Rotation paths and how fast each direction turns (deg/step):
Each turn is a multiple of 5 degrees from 10 to 175, or 0.
Each row of a path follows its step; steps can be skipped.

step 0: 8 9 28 -2 22 17 0 -19 -1 -17 -2 -9 6 42 1 -17 7 -6 -22 4 -1 -2 -8 20 -12 -3 -29 -13 -15 17 -3 9 3
step 1: -28 -1 11 3 -10 21 -13 1 -13 -16 -4 7 19 -2 6 -17 0 -13 -5 -45 3 1 -3 1 -11 5 14 -30 -14 14 12 -13 -13
step 2: -24 -1 13 1 -8 4 10 -27 22 -11 -14 17 7 4 -33 14 11 -3 -6 0 2 16 -17 -5 -2 8 38 -4 12 -7 17 6 19
step 3: -17 -2 2 -19 -3 17 9 14 34 13 -15 -5 2 14 -10 -4 -8 15 13 7 -6 8 -13 4 -19 6 -31 13 9 19 33 -4 4
step 4: -4 -16 8 20 7 -4 33 6 5 13 -7 -16 20 -13 -6 9 -1 -5 12 -8 -35 -5 4 -17 -15 10 -4 -9 -27 32 -4 0 -12
step 5: 18 -15 9 4 -5 15 -24 4 -4 -2 0 -11 17 16 -28 27 13 -23 5 -10 -19 12 -4 -19 37 -3 -3 9 -17 0 8 9 10
step 6: 5 18 0 -7 34 29 3 33 4 -17 -19 10 9 17 -7 -5 10 -2 19 -3 -15 -8 7 8 12 16 8 7 15 -18 7 0 -18
step 7: 3 -7 3 4 -5 15 11 11 10 26 12 -13 -6 3 -16 -18 24 -1 -13 1 1 -22 -17 12 -17 20 29 13 -25 -14 -1 0 -27
step 8: 5 -4 -6 -3 -8 -8 1 -1 -18 18 0 11 7 21 -35 -5 -9 -18 -1 15 20 -15 5 5 5 -22 13 4 -2 33 26 17 -16
step 9: 10 -13 11 -7 32 -3 13 -2 -5 -18 -26 1 -4 39 13 10 8 3 -6 -7 10 2 -18 28 0 -4 0 -15 -9 29 -7 8 -2
step 10: -21 -8 7 -21 -1 36 5 -12 -16 12 14 -12 19 17 23 -4 12 -18 2 -27 8 9 -16 -11 -10 0 10 -22 -4 0 -2 -13 -11
step 11: -6 26 -11 -14 4 -10 8 -21 19 -7 -8 13 18 7 -23 -15 18 -16 -7 -2 -6 14 2 -20 -9 -3 30 -15 -6 3 24 -11 20
10 -3 2 3 5 -1 -8 -4 10 3 1 4 -6 0 0 4 9 3 -9 5 -2 3 -3 3 -2 7 1 -3 -6 3 -2 -6 4 => 160
6 -2 -3 -2 -3 -1 0 1 4 -11 -4 0 4 1 0 14 -10 3 -6 2 5 -1 -3 1 9 -1 7 0 2 -1 5 -1 -2 => 110
-7 -3 0 -10 1 -11 0 1 5 -2 2 -7 6 -3 2 6 8 1 5 2 1 8 0 -8 -2 3 -2 -3 2 4 2 -5 0 => 45
5 0 1 -7 3 -5 0 -8 -3 2 0 1 5 3 7 -11 -1 -1 -7 0 8 8 -3 5 -1 -8 5 -5 1 -1 0 2 -5 => 35
3 4 -7 3 2 2 4 -2 -4 3 2 -5 -4 5 4 7 -5 -8 6 3 -6 11 -6 3 0 -5 -2 0 -3 6 -5 -6 0 => 70
-4 -6 -3 -1 4 2 3 -2 0 1 9 0 3 -7 -2 -1 -5 6 -3 -8 -2 -6 -6 -3 -1 -2 0 -2 -6 -1 -6 -11 -10 => 120
